Here are some points, each followed by its number:
[-27 -36 -9 59 31 48 56 2 3 8 36 -2 -72 91 -22 -45 -3 29 -13 -30 49 -9 -8 19] 0
[5 -2 -4 6 -13 -19 12 17 36 5 -9 21 -6 6 28 1 -16 -11 0 -9 17 -25 11 1] 1
[-11 4 2 15 -9 5 27 -2 6 14 15 -23 18 11 -23 3 -28 4 -11 -7 -44 19 16 7] 2
[46 -23 14 0 7 45 -38 -35 -18 -10 -3 10 -33 -33 7 22 -1 8 19 16 -37 32 -26 12] 3
[18 -21 5 10 8 6 -3 -23 -11 0 14 10 -29 24 7 -14 -9 13 3 -6 -4 -8 3 2] 4
[3 3 -8 -12 12 24 -10 -39 -10 -5 11 10 -20 -10 8 -21 13 8 5 17 1 -15 -10 20] 5
[-1 19 -12 -13 15 14 3 -5 6 -5 -3 -16 -12 -3 -15 7 12 12 -6 -8 -18 28 18 -3] 6
[38 -10 -4 5 -9 15 -13 -40 -15 7 -1 5 -18 -20 14 19 -9 12 14 1 -52 33 -4 0] 7
[21 27 24 20 -2 -6 19 38 -2 -2 -35 -30 -6 -19 -7 36 1 -6 -18 -41 -69 99 30 -18] 8
[7 -9 3 7 1 13 8 -12 -12 2 -2 -2 -11 11 -8 -7 0 5 -2 -1 -21 9 -2 5] 9
[-1 -4 12 13 -7 -15 21 11 0 4 -2 1 -14 27 3 -14 -3 6 -8 -22 10 -7 11 2] 10
[0 14 21 -9 -14 -14 -9 37 -2 10 -9 -27 24 -17 -7 26 -24 -8 -2 3 -8 -7 16 -22] 11
[-21 -8 -22 28 10 35 29 -1 28 11 1 0 -15 -8 1 -16 13 -23 -20 26 -10 13 -25 29] 12
[-6 22 -30 -9 -5 -23 5 5 7 30 20 -20 45 11 -10 18 -7 -18 27 14 40 1 -2 10] 13
[14 -16 82 43 -23 11 3 5 -1 14 -18 -6 -13 -9 22 15 -70 15 6 -33 -38 24 21 -4] 14
[-32 -33 45 -17 -25 83 -1 61 43 23 50 7 -74 52 -21 -62 10 33 -40 -58 24 15 46 24] 15
[-86 94 77 -64 -29 50 -32 92 -6 -58 8 34 18 -54 24 -46 115 62 -91 -6 69 14 -15 26] 16
[-49 3 29 -5 17 60 9 2 -23 2 -15 -31 -4 -34 -51 -2 39 -9 -11 26 -37 39 -36 20] 17
[-13 -23 24 -17 -23 32 -11 64 7 21 -3 -29 -36 49 -45 11 -33 33 -39 -45 -28 43 37 -25] 18
[82 46 89 -70 -35 92 -127 34 -92 -6 -55 -74 -42 -48 -69 127 -5 63 -50 -45 -91 127 30
 12] 19
[34 -3 62 11 -16 69 52 -38 16 22 5 14 -83 -36 60 -29 -75 -20 54 -9 -60 -2 2 86] 20
[14 -14 -8 -33 12 36 -60 -9 -32 -15 12 7 -8 -2 -15 2 33 12 -11 15 27 27 -8 -17] 21
[12 -3 4 22 4 -9 10 -37 -45 8 -20 -20 8 17 -30 8 -14 13 -2 -10 -69 44 0 -11] 22
[-24 21 42 -14 -6 -8 -26 -20 -32 9 58 31 73 -35 -39 -30 16 5 -18 15 -8 20 15 -6] 23
[-38 -74 40 5 12 20 104 -36 -25 42 24 -1 -55 56 -5 -124 -92 -7 68 -22 -46 -127 -29
 19] 24
[-3 -16 36 -8 -6 1 -29 17 -36 3 -10 -13 6 2 -16 5 -7 20 -8 -16 -31 17 -7 -24] 25
[2 -14 -16 22 11 -5 43 10 -13 15 -40 -25 -21 71 -30 -16 -8 12 -23 -35 -40 4 17 4] 26
[10 3 50 -10 -15 16 -36 26 -17 24 1 -22 14 -26 -3 18 -7 12 -7 -26 -37 54 21 0] 27
[18 -16 -6 6 -2 13 -12 -14 11 0 19 19 -18 -2 17 8 -7 8 1 4 14 -1 3 1] 28
[19 -7 7 23 -12 -34 10 -43 -1 27 -45 11 1 -12 27 7 -48 0 23 -14 -49 10 -2 -12] 29
[-22 15 0 -26 -2 6 33 26 49 39 -35 -42 -21 -3 7 -36 -29 -40 -30 4 -30 -18 15 6] 30
[-12 33 -16 20 26 -78 19 -56 -26 13 13 4 78 21 -12 8 -6 -13 28 19 34 -18 3 8] 31
[22 44 -61 -45 40 -23 -49 -20 8 -32 39 8 16 -67 -6 24 75 0 26 51 52 -20 2 -63] 32
[-54 41 29 -3 -1 7 26 49 -2 -10 3 -12 24 4 -14 -19 23 9 -45 -8 27 3 -1 14] 33
[-20 1 -28 23 8 -35 72 -14 -5 8 -24 -4 -6 69 -16 -34 -13 -1 -5 -16 -31 -17 9 8] 34
[27 -16 -22 -5 -14 -25 -45 25 -27 -41 13 14 -20 81 -11 7 -7 56 -4 -30 115 -80 45 -65] 35
[6 -1 -2 14 -13 -12 13 -25 19 17 12 27 15 -17 28 1 -22 -20 25 12 19 -13 -7 23] 36
[-38 -25 -59 11 24 15 71 -33 16 11 40 -3 -26 21 -4 -79 10 -1 17 14 -28 -20 -31 -25] 37
[-21 -11 21 -8 4 0 -22 26 -13 5 19 -12 6 23 -28 -10 9 25 -21 -20 13 11 19 -28] 38
[-24 -18 -10 -4 3 40 8 1 18 11 28 1 -13 20 -23 -23 3 5 -15 3 6 22 5 11] 39
[-18 -53 26 -16 32 101 -28 -3 -13 -30 30 12 -58 26 -38 -32 -2 42 21 2 48 -35 -12 15] 40
[21 30 -1 12 -16 -29 -5 -4 -36 18 -6 -1 73 -9 -26 44 -3 -7 13 20 -15 32 5 1] 41
[-64 9 10 -7 -2 -25 19 41 4 -6 -20 -35 44 7 -22 -4 1 -2 -21 -17 -26 6 13 10] 42
[-39 16 -76 10 46 -26 62 -45 26 -35 -29 24 7 5 9 -28 60 -18 26 16 35 -32 -37 29] 43
[-21 -14 21 34 -7 -5 -2 7 -44 13 25 -20 62 12 -39 17 -19 29 14 -17 -28 39 -12 4] 44
[-12 1 4 -13 8 -14 -1 21 -15 -2 -1 -14 -6 21 -16 -11 7 -4 -12 -3 6 -12 1 -18] 45
[19 -5 -13 -32 -3 25 -49 6 23 -14 1 9 -40 -35 34 21 10 19 5 -15 6 25 19 -21] 46
[5 2 17 0 16 -24 -15 2 -37 -18 -23 -19 -3 30 -25 8 9 12 -5 -6 -6 -23 18 -26] 47
[27 -24 26 56 19 -16 -6 -55 -26 13 20 1 12 -2 4 11 -36 25 15 0 -41 16 15 -34] 48
[-20 0 -27 -22 6 11 12 7 2 7 9 -8 3 10 -14 -19 10 -4 -3 15 20 -13 -10 6] 49
[29 -7 22 21 4 35 -3 -8 -42 13 -3 -26 -28 46 -52 8 -12 34 -21 -27 -50 48 32 -12] 50
[-50 -33 -38 -116 49 29 -83 -8 19 -19 29 -20 -35 -29 -31 -32 57 78 18 -19 -67 61 49
 -77] 51
[-12 17 -39 -18 2 -19 17 33 26 -20 -49 4 5 17 13 -1 24 -12 -19 2 44 -54 -6 16] 52
[-10 -16 -2 4 11 6 10 -8 -17 13 -12 -15 -3 12 -11 -6 3 5 -14 10 -39 11 -16 -12] 53
[-20 -47 16 -50 2 117 -43 49 -29 5 65 -7 -110 104 -87 -56 -1 49 -43 -39 45 2 32
 -6] 54
[-3 16 8 -18 -4 -6 -9 -1 0 6 -9 15 21 -31 10 -2 39 -5 -21 4 -5 24 2 11] 55
[-24 -24 -36 -86 45 22 -59 -20 12 -22 26 -15 -55 -1 -25 -28 46 50 6 -11 -52 58 32 -59] 56
[4 13 36 -20 -33 -7 1 19 30 -4 4 20 -20 -32 44 0 -33 -24 14 -11 27 -41 3 8] 57
[14 8 2 -14 -5 1 -23 9 -1 -3 -9 -6 -5 -15 5 18 8 -4 -4 5 -1 7 0 -12] 58
[45 8 -18 -4 78 -10 -63 -90 -80 -40 -44 -3 -46 -11 -16 11 75 11 -7 35 -27 21 -24 -23] 59
[-16 1 -17 -12 -14 -2 -1 24 28 -2 -2 10 19 -16 14 7 5 -14 4 16 48 -36 -4 0] 60
[15 1 -45 -62 15 -2 -71 1 -22 -6 -1 -4 -27 3 -26 29 36 27 3 15 19 27 -10 -49] 61
[-30 71 -56 -43 -37 -4 -15 48 65 -14 -12 -8 67 -55 44 50 25 -66 -12 36 87 -34 -16 34] 62
[-5 13 -39 -42 -5 -10 -12 18 4 10 -13 -17 20 -7 -3 12 15 -18 0 22 12 -3 -12 -16] 63
[10 -6 29 -13 -17 -8 -1 14 11 -9 3 16 -11 -11 30 3 -17 -9 12 -5 13 -30 -5 2] 64
Which point above is nearest to each new point by angle? Its number follows each.
[-68 13 -19 -102 -18 66 -53 84 35 -31 56 18 14 0 -39 -38 87 17 -79 22 108 -17 20
 -1] ~ 16
[1 -3 19 11 -25 -15 12 -5 28 17 16 25 30 -26 36 -1 -21 -25 22 8 25 -15 -12 30] ~ 36
[-7 12 -38 30 -7 -10 51 -37 5 15 -13 8 23 17 6 -14 -22 -9 9 14 -17 -35 -13 31] ~ 34
[10 -3 11 -10 -27 -33 -33 12 -1 38 20 4 53 -11 2 22 -24 -18 31 3 51 -4 -6 4] ~ 13
[19 6 -19 -42 9 29 -56 12 31 -22 19 20 -36 -53 23 24 25 24 4 1 27 36 0 -35] ~ 46
[8 -7 25 33 -9 3 30 -22 31 21 4 3 -1 -17 6 -7 -29 -12 4 11 -34 5 6 20] ~ 20
[-23 11 25 5 15 -28 17 17 -4 -6 -18 1 17 -20 -4 -4 -1 -15 17 1 -3 -25 -4 7] ~ 42
[-120 119 105 -101 -37 64 -52 127 -15 -74 -5 40 36 -55 10 -61 127 69 -107 -14 105 7 -27
 11] ~ 16
[3 -32 52 39 -10 6 14 -11 0 9 -9 9 -30 0 20 -12 -39 11 -6 -23 -38 -4 1 9] ~ 14
[14 6 8 27 -15 14 -3 -9 13 -26 13 47 -11 -24 24 9 28 -2 -6 -4 18 15 -8 30] ~ 28
[0 -42 43 107 -17 81 86 -1 76 -15 61 38 -122 61 25 -58 -46 8 -21 -38 66 -89 45
 63] ~ 0
[-25 -5 36 -13 0 10 -22 36 1 -19 12 8 -5 -22 3 11 14 -2 -4 -3 32 -10 -11 10] ~ 16
[-37 -9 -49 -30 -14 18 23 34 34 26 36 -8 8 40 -25 -31 -5 -7 -24 10 49 -15 4 -10] ~ 49
[-40 -25 43 21 21 3 27 28 -41 -6 -29 -37 -18 65 -58 -28 8 22 -27 -24 -37 6 0 -10] ~ 26
[-5 -9 2 21 11 36 13 8 15 12 -7 -16 -13 -10 -2 -2 9 -16 -21 21 -24 31 -15 13] ~ 12
[-15 38 -2 -10 -3 -3 11 23 21 -9 -16 -6 35 -39 4 34 22 -29 3 15 14 3 -19 32] ~ 62
[9 40 -30 -5 19 -38 3 -23 7 -15 -19 0 20 -39 19 19 25 -6 12 14 -16 6 -3 -9] ~ 32
[-14 -16 1 26 -4 17 26 -8 6 2 16 2 -4 23 -6 -21 -8 6 -9 -3 -6 -10 0 13] ~ 0
[28 -12 12 17 -3 37 -10 2 -41 10 -4 -35 -37 51 -60 -3 -15 43 -22 -27 -45 50 36 -15] ~ 50
[39 -13 -61 7 -31 48 17 -50 60 -5 31 61 -62 -19 70 -13 0 -6 22 7 58 -25 -9 45] ~ 28
[-5 17 -65 10 15 -8 44 -31 15 -6 -17 10 -9 19 8 -16 24 -27 -2 32 3 -19 -18 15] ~ 43
[0 -14 11 20 -4 -61 40 -13 -7 27 -81 4 8 17 30 -8 -66 12 14 -2 -68 -25 -1 -15] ~ 29
[-1 -6 -9 8 -12 2 12 -9 6 3 -5 4 6 1 15 -2 -5 -14 -1 13 7 -9 -13 7] ~ 36
[25 -8 8 17 2 -28 -25 30 1 -8 -11 -5 23 -32 28 34 24 -24 -17 17 23 -8 -20 -29] ~ 58
[-37 38 -15 -7 18 -16 72 1 37 -9 -21 -3 20 -12 -6 -27 9 -62 20 20 12 -33 -21 38] ~ 43
[114 -15 -14 78 -21 -28 -4 -81 -24 -55 -104 41 -39 -35 127 27 0 -9 31 -27 -29 -54 -17
 36] ~ 29
[26 41 38 -20 13 -59 -54 26 34 -22 25 8 48 -127 50 57 28 -16 53 41 38 -25 -5
 -61] ~ 32
[26 -17 52 57 -5 23 -17 -3 21 -3 79 10 24 -13 16 5 -62 7 5 21 63 -34 40 -9] ~ 28
[31 12 24 -29 -7 26 -56 16 -35 12 -17 -23 -9 -7 -36 53 -4 20 -19 -11 -43 68 22 -12] ~ 19
[-13 -20 13 6 1 17 32 -15 -6 21 10 -6 -9 21 -1 -39 -35 6 26 -6 -19 -53 -2 11] ~ 24
[-3 -7 13 9 -11 0 6 8 0 0 3 2 -17 19 4 -13 -11 10 -8 -21 2 -5 12 3] ~ 10
[-14 -10 -9 10 13 21 27 15 21 8 -13 -12 -8 0 -2 -9 12 -18 -14 21 -5 1 -13 11] ~ 12
[1 -43 2 54 13 -7 24 -44 -14 -13 12 45 -59 65 19 -44 -10 35 -7 -24 -41 -12 2 2] ~ 4
[-27 -15 -74 -28 22 71 42 -37 64 20 -4 14 -45 -1 -23 -18 27 -3 23 38 0 29 -43 48] ~ 12
[-8 -12 3 10 -19 13 22 0 0 27 18 -21 8 30 -27 0 -36 10 -10 -8 -45 21 26 8] ~ 2
[-71 15 127 52 16 -99 -30 -26 -83 4 3 -43 105 -35 -9 23 -73 37 41 -49 -69 -14 2 -7] ~ 44
[-19 3 -12 -2 8 -1 25 -11 -5 -3 -1 -15 8 14 -15 -9 6 9 9 -8 -8 -4 1 9] ~ 34
[20 24 17 -24 -10 20 -37 11 -25 1 -14 -17 -5 -21 -19 35 8 6 -8 -2 -32 50 11 0] ~ 19
[-25 -4 41 2 21 18 -5 -4 -23 -16 -3 -13 -11 -3 -27 -7 16 16 0 -6 -32 27 -11 1] ~ 17
[14 -5 4 -2 1 16 -11 -12 -7 -4 -5 5 -13 -15 4 9 3 0 8 7 -16 11 -11 4] ~ 3
[53 -60 110 73 -125 -81 -127 67 -127 69 106 -99 127 29 -6 127 -127 83 126 -127 72 113 27
 -38] ~ 44
[8 13 -5 -19 -10 -6 -29 12 -6 -10 -5 0 16 -19 0 23 9 1 -2 4 18 2 5 -2] ~ 58
[2 -6 3 3 -7 9 3 -1 9 2 -1 7 -7 -3 11 3 -6 -2 3 -4 -5 2 -2 8] ~ 20
[-51 -15 -3 12 20 8 42 13 14 -7 0 -1 -16 34 -19 -40 11 6 -19 -3 16 -27 -16 17] ~ 0
[-7 0 -4 -22 -10 15 -11 1 12 -15 30 18 10 -27 10 9 0 -17 31 27 43 -45 -21 28] ~ 60
[44 -11 40 -22 7 -6 -75 -32 -62 -30 -16 21 -26 -62 18 40 13 29 41 -3 -24 32 -28 -24] ~ 3
[8 0 -28 -5 27 -22 -12 -37 -48 -12 -36 -7 27 18 -36 8 33 16 8 11 -22 20 -10 -9] ~ 59
[-63 -31 -37 -2 15 98 34 20 41 39 63 -10 -19 47 -57 -69 4 17 -48 14 8 45 0 45] ~ 39
[-30 4 14 25 2 85 63 43 100 84 -30 -73 -45 10 -20 -11 -39 -63 -77 4 -69 50 26 63] ~ 30
[17 -6 10 13 10 13 -3 -7 -31 -5 1 -14 -10 31 -26 -1 -12 22 -7 -12 -10 13 18 -5] ~ 50
[0 3 -42 -13 10 -10 13 21 25 -18 -34 0 -19 10 18 -1 37 -16 -4 12 49 -39 -16 7] ~ 52
[11 -14 15 -4 32 -33 -10 -38 -95 -52 -21 6 -44 86 -48 -45 21 51 6 -31 -12 -26 16 -27] ~ 47
[7 8 22 -19 -19 -12 -19 43 1 17 -10 -30 19 -19 -8 42 -20 -5 -3 7 -6 6 7 -27] ~ 11
[0 22 -82 5 26 -17 44 -45 18 -12 -16 14 21 25 -1 -27 29 -18 3 46 17 -11 -11 16] ~ 43
[-2 -10 18 25 2 28 26 -22 -1 11 1 -4 -30 28 -13 -22 -13 29 0 -24 -28 18 14 24] ~ 9
[-67 54 -18 -66 -10 -50 28 49 37 4 -39 -65 62 -38 -24 11 1 -67 -2 36 -11 -8 -28 -38] ~ 63
[-64 -33 -81 -5 40 -17 58 -27 39 21 74 5 -52 68 -33 -96 11 -13 27 14 33 -67 -5 -57] ~ 37
[-3 7 -2 0 8 -9 -3 4 -8 -4 -15 -10 6 7 -13 6 3 -1 -6 3 -2 -5 2 -11] ~ 47
[25 27 24 -21 15 -44 -48 16 34 -16 32 7 36 -108 41 41 24 -13 41 36 35 -35 12
 -77] ~ 32
[-1 -84 -30 77 45 106 48 -18 0 -2 64 12 -127 127 -27 -81 1 51 -8 -41 80 6 -18
 19] ~ 0
[-24 4 -33 1 18 -10 30 -10 17 -14 2 8 6 -8 2 -13 25 -11 4 12 14 -10 -22 12] ~ 43
[30 12 8 -3 -39 -50 1 39 33 23 -61 7 29 -14 59 37 -42 -43 -2 0 -2 -30 15 8] ~ 1
[-10 -4 14 34 -18 -16 5 -11 -31 11 36 -45 33 19 -4 24 -40 2 21 -49 -12 33 11 24] ~ 44
[29 -58 -16 20 -12 17 -29 -34 30 6 43 57 -44 5 37 10 -20 27 -2 0 29 -4 12 -5] ~ 28
[-16 45 -77 -23 -1 -57 7 14 6 65 40 -18 96 31 -12 34 -7 -33 59 29 99 0 -23 24] ~ 13
[-13 -3 -11 35 -42 -8 28 -1 16 6 36 12 14 54 2 -32 -25 27 -38 -22 44 -35 40 17] ~ 10
[17 -14 44 29 -36 -18 -1 15 30 21 3 4 28 -26 29 38 -48 -6 -3 -12 -23 8 9 -13] ~ 14
[5 20 -66 -10 15 -23 12 -24 2 -18 -22 8 2 8 3 -2 43 -15 8 29 29 -36 -20 5] ~ 43
[-1 -12 7 31 1 12 24 -11 10 19 14 -10 2 13 -12 -7 -26 3 -3 -2 -26 11 13 -1] ~ 2
[-27 -50 26 1 27 13 71 -53 -10 45 5 -10 -36 37 -2 -97 -66 6 50 -3 -45 -127 -40
 13] ~ 24
[-4 -32 29 55 1 -1 37 0 -3 2 10 1 8 42 0 -20 -34 13 -2 -31 -19 -9 13 11] ~ 10
[74 -4 -1 33 -7 -26 -9 -39 -8 -32 -92 25 -29 -36 74 40 7 -34 6 -2 -14 -13 -7 38] ~ 29
[-7 -14 2 9 -2 -6 9 15 15 4 11 0 -4 27 -5 -7 -15 13 -15 -19 12 -10 21 -11] ~ 10
[8 -18 57 31 -20 0 8 10 8 6 -8 3 -4 -10 16 -2 -45 1 7 -14 -26 5 3 14] ~ 14
[10 4 -14 -52 1 41 -70 20 -3 -2 30 3 -5 -23 -22 11 30 3 -20 41 50 26 -12 -10] ~ 21
[5 2 -1 -9 -3 9 -16 5 -1 0 3 0 4 -6 -3 3 6 0 -4 8 12 1 -2 0] ~ 21
[23 -18 -6 22 11 3 8 -54 -22 5 -8 6 -26 18 -3 -10 -7 0 -2 -2 -51 18 2 11] ~ 9
[13 8 0 -3 -23 -26 9 27 33 10 -42 2 16 -14 35 17 -21 -32 -4 3 1 -27 -7 5] ~ 1
[-12 23 -35 -16 -8 -23 6 18 7 37 22 -21 50 14 -14 15 -10 -20 26 16 48 4 -11 11] ~ 13
[20 -25 2 -40 7 47 -103 -31 -57 -25 42 13 -17 -6 -27 18 52 35 -3 7 33 56 -3
 -33] ~ 21
[33 4 -32 -3 11 36 -16 -14 -22 -4 -6 -11 -58 47 -45 7 -3 32 -32 -33 -23 61 40 -36] ~ 50
[-2 3 2 17 8 -6 13 4 0 -6 -17 0 -7 11 3 -2 5 -6 -2 -1 16 -25 -4 8] ~ 52
[-18 -40 23 10 0 12 40 -29 -1 17 21 2 -25 17 11 -65 -36 5 30 0 -34 -85 -9 9] ~ 24
[6 -16 -10 -1 10 12 -16 16 3 -9 -2 6 -20 3 -2 4 29 -6 -17 15 27 -11 -15 -1] ~ 21
[-6 6 2 25 -39 -89 35 30 36 23 -31 9 74 0 47 13 -47 -47 8 13 -10 -57 -3 -10] ~ 1
[17 32 -98 -36 104 64 -31 -99 -23 -87 -3 18 -127 35 -72 -49 127 16 10 39 106 -92 10
 14] ~ 5
[29 -22 -11 29 12 37 22 -73 -25 9 -14 8 -29 13 -28 -10 1 13 -8 10 -91 55 6 21] ~ 9
[41 -26 -42 27 -1 55 23 -80 -17 9 -7 14 -30 21 -6 -14 -3 -2 -18 10 -98 59 -16 28] ~ 9
[3 -7 -11 13 3 7 0 -31 -13 -16 22 32 8 -11 12 -4 17 2 9 17 23 -30 -18 17] ~ 5
[-30 55 -42 -31 3 21 10 5 11 -1 3 -18 17 25 -31 -6 28 -27 -34 36 10 -14 13 12] ~ 49
[-16 17 24 -1 -18 -35 43 62 50 30 -54 -39 6 -18 23 5 -40 -50 -12 3 -26 -11 -5 -24] ~ 30
[43 10 -66 -14 9 -12 -24 -41 -29 -10 -15 14 -21 4 15 -3 24 2 10 18 5 -11 -2 -18] ~ 59
[8 -12 2 18 2 14 20 -21 -13 7 -6 -3 -11 20 -12 -5 -19 6 5 -12 -39 14 6 14] ~ 9
[8 26 -12 5 -8 -21 2 -1 -16 9 -3 -8 47 -1 -18 22 -5 -10 0 14 -1 20 -5 3] ~ 41
[-17 -24 23 2 -2 -16 22 7 14 20 23 1 -3 -33 22 -23 -35 -28 22 9 -44 -29 -22 -31] ~ 24
[-54 -35 -80 11 35 19 80 -39 15 15 57 -11 -33 40 -11 -103 13 -3 17 11 -25 -33 -39
 -28] ~ 37
[14 -4 12 8 13 26 -7 -3 -32 11 -3 -19 -25 38 -46 3 0 34 -18 -16 -31 38 25 -20] ~ 50
[1 24 -44 -42 -10 -6 -13 17 -1 4 -10 -18 20 -16 -9 17 9 -18 -3 14 10 3 -3 -11] ~ 63
[-7 3 -2 15 -4 -6 20 -5 -7 3 5 -1 16 9 0 -5 -4 1 -3 0 -7 -5 1 8] ~ 34
[13 2 -11 -19 9 26 -17 -39 -2 -5 10 14 -21 -16 11 -18 25 12 10 22 9 -30 -8 24] ~ 5
[14 18 27 -3 17 -7 -13 16 -19 -12 -49 -1 -18 -20 12 20 15 -13 -2 -1 -3 8 -26 5] ~ 58
[-58 49 57 -30 -20 32 0 99 -1 6 -4 -29 24 10 -23 -10 11 18 -75 -26 9 32 14 11] ~ 33
[23 4 -11 -1 45 5 -27 -39 -37 -15 -16 2 -25 -7 -7 7 45 0 -2 24 -22 15 -22 -7] ~ 59
[-16 5 16 3 -12 -18 24 26 19 11 -22 -19 7 -12 9 -4 -15 -22 -17 -6 -15 -4 -4 -2] ~ 30
[-19 9 8 7 -5 11 21 31 7 3 12 -17 18 18 -13 -7 -8 2 -22 -5 7 0 13 11] ~ 33
[-9 -1 -9 -20 -2 14 3 -7 6 -4 12 9 3 -9 5 -1 0 -9 24 25 35 -39 -19 30] ~ 60
[44 3 13 9 -17 -19 -4 -29 -11 9 -15 15 -12 -16 27 17 -33 -8 20 -1 -34 -6 3 6] ~ 29
[58 17 77 43 34 -127 -51 -37 -43 -31 -78 61 87 -99 30 127 11 -37 49 33 -82 78 -37
 -62] ~ 41
[-11 29 -40 -8 -5 -37 15 12 9 32 27 -20 53 16 -9 17 -4 -30 27 18 56 -6 -13 9] ~ 13
[2 -3 -22 1 4 7 9 -4 -10 -3 -12 -10 -19 30 -19 -11 6 7 -8 0 -11 2 4 5] ~ 26
[-36 3 24 3 13 -19 29 25 7 -4 -1 -1 -23 26 -4 -25 -2 -5 -5 -20 16 -28 9 8] ~ 10
[-3 11 -3 -12 -37 -42 17 65 11 32 -49 -40 84 -7 -2 32 -50 -21 2 -3 -25 18 5 -29] ~ 11
[2 7 -3 13 -3 -16 -2 4 0 -5 15 4 4 12 5 11 -2 13 0 -18 23 3 14 2] ~ 35
[18 25 -24 -13 -1 6 -11 -10 8 -18 13 -1 -12 -25 17 28 8 -1 17 -12 18 15 6 15] ~ 46
[17 -6 -28 -51 24 4 -63 -1 -29 -14 -4 11 -21 -2 -29 25 29 20 6 15 7 21 4 -52] ~ 61
[-7 11 -42 20 14 -23 47 -28 -1 8 -27 -11 1 39 -22 -19 4 16 -10 -8 -38 -10 15 -4] ~ 34
[-28 22 -54 -29 10 18 22 -4 25 -8 13 1 -17 -9 -10 -23 48 -25 -2 43 55 -42 -18 12] ~ 49
[-17 -11 -65 -20 0 26 18 2 13 13 -11 -10 -6 24 -25 -11 9 3 0 9 10 1 -6 -2] ~ 49
[2 -1 -5 -10 -10 -15 1 6 -8 -7 -13 5 3 5 6 1 3 -8 6 -4 11 -16 -12 -4] ~ 52
[1 0 14 -7 -28 -37 -13 84 -21 7 -47 -47 24 45 -19 27 -25 -1 -39 -28 -20 -19 27 -41] ~ 11
[6 6 -24 -6 6 8 3 2 7 11 -13 -14 9 12 -21 8 -4 2 -13 0 -6 19 15 -6] ~ 6
[-10 1 1 -17 10 2 -8 -3 -15 -2 -5 -17 5 -3 -17 -2 12 2 3 3 -17 14 -15 -2] ~ 17
[-13 -20 9 41 2 -8 58 23 -13 16 -35 -35 -18 77 -32 -15 -28 5 -37 -37 -53 2 17 5] ~ 26
[-15 -66 13 -39 39 127 -70 1 -26 -34 56 -6 -91 29 -90 -31 14 74 42 42 73 -7 -3 6] ~ 40
[9 -4 -25 23 22 -12 0 -53 -24 9 16 21 13 2 0 -13 21 4 -8 25 -11 21 -19 -1] ~ 59
[-27 -17 -85 7 5 8 50 -39 64 4 5 30 -13 26 32 -38 9 -19 15 14 40 -53 -28 33] ~ 43
[-24 -11 13 2 19 27 0 3 -17 -3 2 -13 -14 -5 -27 -7 22 6 -4 20 -18 16 -22 10] ~ 17
[-14 1 -7 3 0 7 16 11 13 9 -7 -11 -2 10 -5 -6 -7 -10 -11 -3 -14 -1 3 0] ~ 30
[-65 34 7 3 -20 -81 101 61 60 37 -50 -34 44 -30 55 6 -25 -86 -21 29 -21 -70 -41 -6] ~ 30
[76 -7 20 -42 -25 -1 -104 6 -31 -2 -32 -1 -1 -65 15 93 -26 14 24 8 -30 32 -9
 -58] ~ 58
[-31 -24 38 32 31 -4 20 23 -56 1 -50 -30 -18 71 -69 -14 6 31 -21 -29 -43 10 2 -18] ~ 26
[10 -8 2 -7 2 3 -12 10 -5 10 -10 -13 -9 6 8 -3 -5 -3 -12 5 -3 -17 -3 -15] ~ 45
[14 -7 14 14 0 5 0 -12 -18 2 -7 -3 2 0 -7 10 -13 11 -1 0 -34 24 5 0] ~ 22
[-11 -11 20 -5 0 -17 -7 43 -26 2 -9 -27 -9 36 -21 -4 -11 3 -13 -10 0 -23 2 -32] ~ 45
[41 2 -37 -29 -2 2 -47 18 -18 -3 2 -6 -13 21 -15 40 7 -11 -7 34 24 -10 9 -22] ~ 61
[17 2 14 18 -22 -22 10 -22 45 25 15 50 40 -38 47 -4 -31 -43 48 18 36 -21 -11 49] ~ 36
[14 8 -2 7 -16 -17 2 -11 13 -5 -18 11 5 -20 27 16 -8 -1 9 -5 -14 7 4 -7] ~ 29
[8 -3 9 6 -20 -18 11 -18 25 23 16 32 16 -20 30 -7 -20 -22 27 12 27 -11 0 21] ~ 36
[-59 33 49 -74 -41 16 -13 82 41 6 13 39 36 -61 19 -52 51 -12 -63 -6 20 13 3 21] ~ 16
[-11 10 -9 -25 13 -35 -8 17 -39 -15 -53 -32 37 -25 -26 31 34 -26 2 34 -26 -9 -34 -9] ~ 63
[4 -6 -8 8 -4 -14 12 -18 8 12 -19 8 6 -3 16 0 -14 -6 9 -1 -12 -9 -3 -7] ~ 29
[17 28 12 16 2 -59 -66 -19 -91 -25 17 -60 87 -47 -13 98 10 8 52 -27 -21 85 -22 -29] ~ 41
[-26 32 -79 -39 -11 -19 15 52 91 -23 10 30 38 -36 50 -6 27 -48 15 57 127 -98 -32 21] ~ 60
[-5 -13 -8 -10 9 15 -4 7 -16 1 -2 -11 -11 13 -28 -4 8 5 6 8 -15 9 -9 -12] ~ 53
[-17 -25 27 -9 -17 47 -7 35 11 12 21 -1 -45 31 -13 -28 3 16 -22 -33 9 18 17 7] ~ 15
[-22 9 -55 10 16 -14 53 -41 41 -15 -14 29 -2 -11 38 -36 42 -17 21 15 13 -39 -41 28] ~ 43
[-16 -12 48 29 -22 23 3 17 -23 -7 13 -12 -4 9 -3 10 -31 25 2 -35 -20 20 7 13] ~ 14
